In the data rows, 128 means zero.
Some points:
[127 112 101 150 92 85 144 153 136 132 169 127 142 126 126 80 187 158 129 101 139 75 171 118 124 242 165 112 155 133 111 166 166 126 114 120 140 120 155 136 163]
[138 138 131 93 88 166 88 133 143 183 142 127 163 159 90 145 80 86 118 189 145 89 142 90 145 134 111 118 121 154 136 50 156 187 141 38 148 130 188 109 187]
[140 78 109 187 168 151 121 184 63 115 140 185 185 90 140 134 145 156 147 128 113 121 130 114 153 78 126 159 116 83 171 89 147 143 171 145 133 109 167 112 141]
[171 126 68 129 158 144 98 147 143 169 110 136 129 55 156 111 131 153 128 120 88 117 111 132 131 160 124 179 132 187 181 85 153 132 87 98 145 174 92 134 99]
[80 197 165 132 137 154 143 109 141 118 155 131 167 124 164 149 143 116 186 184 120 79 121 130 137 101 116 135 139 146 125 142 186 125 136 143 125 97 101 160 84]
[122 135 89 141 178 135 159 166 108 122 155 128 94 97 99 160 91 81 139 170 107 177 133 163 116 127 154 160 151 98 130 150 122 108 120 117 101 99 103 153 216]
[125 127 174 108 110 123 100 88 89 86 143 129 145 172 149 115 127 179 103 136 117 119 116 171 171 159 200 133 171 96 160 64 139 57 146 141 182 80 113 171 141]
[96 145 139 154 110 150 133 147 143 158 111 120 69 137 86 174 106 140 113 75 146 164 100 126 96 124 114 136 164 101 167 87 98 163 145 146 185 91 141 149 129]
[181 90 153 92 94 112 171 175 109 123 115 158 120 123 138 185 137 81 131 128 133 101 143 143 49 125 118 176 72 79 75 188 153 113 168 128 124 134 119 137 151]
[93 103 145 85 134 131 151 123 148 105 104 187 100 105 160 151 141 89 107 121 184 122 109 108 140 160 173 100 168 128 139 133 151 165 142 143 103 192 106 109 175]
[66 86 195 161 94 109 131 143 125 163 158 90 99 134 120 47 128 78 142 116 135 128 89 148 146 115 151 151 90 137 127 164 162 150 128 138 101 128 146 135 129]
[130 145 138 139 86 134 150 133 172 90 115 78 161 141 136 160 107 108 153 124 102 187 106 83 117 103 204 101 107 92 140 142 135 151 64 151 128 156 179 156 78]
[135 118 126 155 99 141 104 127 127 184 151 126 115 114 106 156 152 129 142 116 83 146 167 171 137 131 139 58 141 59 144 122 149 117 71 87 104 110 105 109 150]
[156 112 109 106 84 129 209 135 87 89 112 144 189 133 137 104 158 130 140 120 68 178 104 73 150 151 113 122 124 105 160 108 74 166 145 139 148 131 98 131 108]
[173 73 162 139 132 167 96 113 90 122 79 99 108 79 193 119 118 122 146 171 231 138 155 106 159 82 182 89 95 173 144 132 83 107 119 129 152 97 115 126 152]
[106 116 60 139 99 68 106 157 157 113 175 85 142 116 106 158 103 109 92 107 152 112 145 115 89 126 142 166 138 130 167 98 112 178 127 102 124 92 84 172 46]
[154 143 146 151 118 130 142 131 97 187 145 69 121 141 124 112 103 120 78 158 110 143 64 127 83 126 91 90 139 116 170 105 159 87 98 167 111 214 124 64 106]
[133 104 44 155 124 135 146 54 121 145 83 148 113 120 84 88 153 122 95 109 125 106 104 175 77 114 126 71 147 147 135 156 145 187 180 141 98 113 153 176 105]
[113 117 170 120 117 147 120 136 200 109 81 136 83 78 129 121 152 154 104 173 112 116 173 129 124 185 118 154 107 130 205 176 96 163 119 160 127 100 93 132 123]
[136 108 154 106 126 132 101 145 156 133 85 126 126 139 110 138 171 168 160 156 102 148 122 160 86 129 128 104 112 185 105 106 141 161 135 118 92 87 111 164 131]
[197 152 158 96 170 57 69 147 119 140 151 94 147 100 84 142 174 137 122 109 110 218 125 110 137 155 72 112 95 155 104 129 117 108 134 126 93 95 166 147 140]
[130 46 102 160 213 171 169 148 168 114 109 62 75 181 109 113 164 137 185 118 158 127 179 118 124 153 126 110 136 129 113 92 156 114 111 138 137 94 159 73 112]
[178 142 147 134 170 91 168 94 152 201 103 113 200 101 170 134 112 92 121 118 205 135 142 185 136 148 130 150 126 105 129 110 71 160 112 166 109 166 170 189 142]
[141 96 108 121 125 134 132 61 172 125 102 106 145 121 54 145 139 126 164 174 86 100 139 144 118 121 153 150 161 103 76 51 97 79 179 141 69 174 90 127 131]
[175 176 154 95 141 114 141 153 107 107 61 89 93 163 57 85 133 108 137 126 132 91 144 171 106 126 79 151 146 150 162 145 178 121 127 104 121 154 81 133 117]
[160 148 105 131 135 155 110 165 135 60 123 86 155 148 182 128 33 93 58 121 98 80 120 153 102 136 147 106 110 141 107 125 94 122 160 175 159 75 118 100 137]
[182 166 84 108 92 111 126 122 155 101 201 147 60 136 144 119 139 175 201 147 148 111 109 203 114 69 137 168 143 122 174 161 95 143 80 152 91 109 176 97 150]
[174 126 126 123 151 160 171 119 136 136 192 119 62 162 163 112 146 92 74 142 79 93 160 72 201 117 118 119 60 105 168 133 88 71 154 112 132 157 163 219 72]
[111 142 170 174 64 131 86 145 177 138 103 134 154 108 134 106 150 147 81 91 146 133 91 132 119 98 120 74 69 89 150 115 123 73 134 120 79 97 77 136 149]
[155 118 135 75 77 187 125 95 115 163 106 135 136 69 116 143 119 130 64 86 106 104 140 182 204 121 119 147 136 144 45 164 133 160 107 155 116 86 152 55 90]
[84 132 108 111 78 137 180 202 12 115 121 100 140 160 120 139 107 155 125 189 152 155 182 128 144 150 143 89 103 145 115 147 98 133 116 147 131 139 118 143 112]
[103 116 170 129 126 118 156 88 99 125 160 107 171 182 92 141 129 121 99 75 116 154 147 144 115 149 187 215 117 169 132 124 102 123 95 114 103 146 143 120 157]
[119 153 157 81 134 145 116 105 136 156 190 88 112 54 79 72 164 144 158 132 113 145 131 103 145 111 167 137 97 139 93 115 140 146 199 208 227 144 106 124 163]
[105 171 120 138 121 174 96 97 112 128 109 149 122 150 157 84 235 109 63 190 139 150 137 96 52 104 135 189 143 71 114 119 104 137 96 110 143 112 171 96 99]
[135 81 81 59 120 136 115 106 163 102 174 142 147 135 97 125 122 97 109 153 146 167 102 145 142 125 74 143 100 117 170 144 201 123 152 109 119 115 115 127 177]
[94 94 101 138 105 94 107 113 122 193 143 159 70 155 183 141 115 109 123 120 143 142 146 167 111 110 141 140 138 109 85 96 134 122 79 153 151 122 69 120 98]
[80 112 105 121 152 128 129 182 135 142 119 123 139 148 95 176 166 160 111 109 198 101 58 129 131 123 118 145 106 143 138 155 87 64 144 167 137 145 142 94 93]
[148 147 148 192 109 98 151 132 126 115 107 148 137 66 100 141 149 35 137 109 103 119 175 114 139 66 139 129 198 177 183 143 138 89 148 122 143 123 132 93 125]
[109 143 142 42 208 131 153 167 143 162 143 108 153 112 99 124 113 142 118 110 123 80 123 160 110 90 159 79 134 90 131 125 153 140 105 72 153 121 128 129 79]
[72 156 92 96 80 114 154 155 127 102 117 146 87 105 129 91 120 106 133 109 129 121 92 127 145 107 86 121 125 134 106 104 25 141 78 144 102 135 122 124 177]
[149 108 143 137 114 152 97 167 167 112 140 189 157 182 117 91 128 119 127 84 172 101 178 119 150 101 62 111 184 107 115 124 106 111 79 160 161 169 100 188 136]
[85 122 110 101 138 130 118 68 125 78 173 141 125 105 111 156 158 88 156 94 127 120 127 113 104 104 121 68 118 181 86 135 79 85 110 72 172 119 151 115 109]
[113 178 100 127 99 76 143 108 102 109 63 101 83 107 166 145 137 122 159 109 152 146 130 148 187 153 61 162 99 65 98 76 194 117 159 99 160 139 175 146 107]
[115 193 120 145 127 126 197 90 176 145 135 217 139 163 101 152 107 126 146 165 168 138 150 150 141 186 149 109 49 152 172 94 120 106 153 122 129 106 107 54 97]
[97 123 104 121 130 142 128 144 183 157 107 132 155 136 168 118 111 129 98 128 155 187 98 86 134 150 118 166 192 147 129 144 168 62 114 166 144 95 143 117 113]
[104 120 139 139 151 130 141 160 116 123 141 160 119 142 137 117 100 105 136 167 80 129 125 96 178 149 104 97 172 122 97 140 121 125 136 191 62 66 182 153 118]
[82 93 126 45 131 67 131 67 96 108 72 121 122 88 136 136 72 194 123 127 130 80 171 53 118 81 107 142 148 106 181 136 149 104 82 135 99 125 159 133 121]
[139 128 104 148 104 150 173 60 123 125 144 117 126 147 161 108 85 183 127 104 130 165 143 160 91 140 128 65 162 146 137 195 144 113 194 75 141 138 157 141 154]
[104 91 181 189 171 66 73 129 118 88 131 163 72 133 110 109 94 139 89 114 104 77 103 128 118 145 136 129 109 140 128 80 119 159 114 160 148 158 161 110 154]
[134 143 78 125 177 58 108 128 135 170 91 112 133 200 102 104 147 157 126 114 135 134 112 93 220 65 185 131 113 121 105 156 142 175 162 74 85 118 80 99 130]
[152 79 136 180 125 144 127 90 117 111 180 117 117 117 119 147 96 143 125 132 172 159 95 64 145 119 95 178 125 165 76 123 151 162 102 124 115 130 48 152 79]
[135 150 77 141 138 104 164 154 189 124 91 160 153 83 149 55 106 149 129 155 72 136 138 108 99 112 161 127 97 147 55 128 149 72 117 98 166 158 130 136 174]
[116 161 131 112 160 107 118 149 90 93 162 133 164 105 173 135 153 90 145 115 134 132 152 172 129 173 108 89 107 141 124 95 167 143 154 123 86 137 101 100 102]
[130 171 155 113 148 218 128 149 97 103 104 174 78 100 126 160 128 147 86 89 127 151 132 117 121 116 173 152 121 180 83 122 157 114 120 81 42 143 157 168 151]
[100 119 114 116 143 189 99 115 125 153 110 73 140 156 194 165 160 120 210 65 70 92 85 133 134 170 108 142 109 126 151 154 101 149 124 100 110 150 94 123 181]
[178 136 153 71 156 70 130 127 85 201 129 197 98 170 167 116 121 107 179 100 88 139 120 73 64 149 136 118 154 131 148 126 114 142 153 134 157 92 96 128 121]
[88 102 146 166 146 110 99 73 146 140 147 124 149 128 145 162 114 134 100 139 117 102 164 104 99 134 68 140 118 96 114 157 108 131 108 122 118 123 132 105 166]
[188 198 127 164 120 153 135 125 96 124 154 112 131 101 95 115 101 164 189 113 186 54 98 54 118 177 143 107 136 86 101 127 132 119 130 123 101 83 132 114 138]
[165 146 88 118 142 87 109 103 110 93 98 96 120 156 129 166 191 91 97 183 137 106 60 114 143 133 147 84 157 164 131 159 147 154 90 135 162 138 121 143 152]
[113 138 112 172 125 146 86 124 91 142 121 166 148 147 84 212 121 152 172 155 93 113 123 167 147 129 132 115 77 154 119 150 172 119 103 169 183 166 134 172 135]
[139 188 91 122 145 150 58 121 135 95 143 124 123 168 139 128 115 138 126 64 132 151 224 103 123 103 144 121 120 117 141 158 156 158 150 197 107 188 113 86 156]
[113 101 129 115 122 144 28 142 99 91 103 172 146 118 99 67 61 86 180 158 136 183 98 148 133 187 152 146 145 83 124 188 80 105 142 88 134 167 157 125 39]
[137 91 162 141 113 156 155 110 108 126 122 133 178 173 131 90 99 117 163 102 107 110 93 147 119 83 88 156 99 167 125 119 137 99 107 114 147 89 143 116 125]
[105 148 152 177 200 139 153 108 119 141 125 112 137 122 103 139 117 163 71 149 129 149 113 141 159 119 82 145 142 104 115 179 86 156 92 93 193 134 82 118 125]
[130 117 198 131 139 114 164 124 167 55 144 142 117 138 158 113 123 176 141 109 148 170 126 167 103 122 84 102 143 104 113 88 130 204 117 131 123 148 144 108 138]
[169 110 183 152 82 94 136 181 164 114 144 123 107 132 168 194 137 160 133 149 93 123 118 116 162 126 150 138 185 132 107 152 93 120 200 79 169 152 149 104 94]
[70 129 128 141 113 122 114 163 132 181 143 77 162 122 175 107 131 180 110 163 140 142 150 138 109 102 92 150 163 176 115 108 95 119 197 125 78 181 136 143 128]
There is one direction along which these points spread out most. Take the direction at right angles to it along which they spread out most. Then take the direction at right angles to both along which they spread out most. Go by this last direction. How many in every 100 of the points above lie lower along it than each point below? Round to a whole number. More than half of the points above lie lower than the first one.
[135 118 126 155 99 141 104 127 127 184 151 126 115 114 106 156 152 129 142 116 83 146 167 171 137 131 139 58 141 59 144 122 149 117 71 87 104 110 105 109 150] 70
[188 198 127 164 120 153 135 125 96 124 154 112 131 101 95 115 101 164 189 113 186 54 98 54 118 177 143 107 136 86 101 127 132 119 130 123 101 83 132 114 138] 73
[85 122 110 101 138 130 118 68 125 78 173 141 125 105 111 156 158 88 156 94 127 120 127 113 104 104 121 68 118 181 86 135 79 85 110 72 172 119 151 115 109] 69
[125 127 174 108 110 123 100 88 89 86 143 129 145 172 149 115 127 179 103 136 117 119 116 171 171 159 200 133 171 96 160 64 139 57 146 141 182 80 113 171 141] 36
[174 126 126 123 151 160 171 119 136 136 192 119 62 162 163 112 146 92 74 142 79 93 160 72 201 117 118 119 60 105 168 133 88 71 154 112 132 157 163 219 72] 9
[135 81 81 59 120 136 115 106 163 102 174 142 147 135 97 125 122 97 109 153 146 167 102 145 142 125 74 143 100 117 170 144 201 123 152 109 119 115 115 127 177] 37
[165 146 88 118 142 87 109 103 110 93 98 96 120 156 129 166 191 91 97 183 137 106 60 114 143 133 147 84 157 164 131 159 147 154 90 135 162 138 121 143 152] 18
[113 117 170 120 117 147 120 136 200 109 81 136 83 78 129 121 152 154 104 173 112 116 173 129 124 185 118 154 107 130 205 176 96 163 119 160 127 100 93 132 123] 87
[181 90 153 92 94 112 171 175 109 123 115 158 120 123 138 185 137 81 131 128 133 101 143 143 49 125 118 176 72 79 75 188 153 113 168 128 124 134 119 137 151] 90
[138 138 131 93 88 166 88 133 143 183 142 127 163 159 90 145 80 86 118 189 145 89 142 90 145 134 111 118 121 154 136 50 156 187 141 38 148 130 188 109 187] 15
[152 79 136 180 125 144 127 90 117 111 180 117 117 117 119 147 96 143 125 132 172 159 95 64 145 119 95 178 125 165 76 123 151 162 102 124 115 130 48 152 79] 4
[154 143 146 151 118 130 142 131 97 187 145 69 121 141 124 112 103 120 78 158 110 143 64 127 83 126 91 90 139 116 170 105 159 87 98 167 111 214 124 64 106] 7
[88 102 146 166 146 110 99 73 146 140 147 124 149 128 145 162 114 134 100 139 117 102 164 104 99 134 68 140 118 96 114 157 108 131 108 122 118 123 132 105 166] 66
[130 117 198 131 139 114 164 124 167 55 144 142 117 138 158 113 123 176 141 109 148 170 126 167 103 122 84 102 143 104 113 88 130 204 117 131 123 148 144 108 138] 97
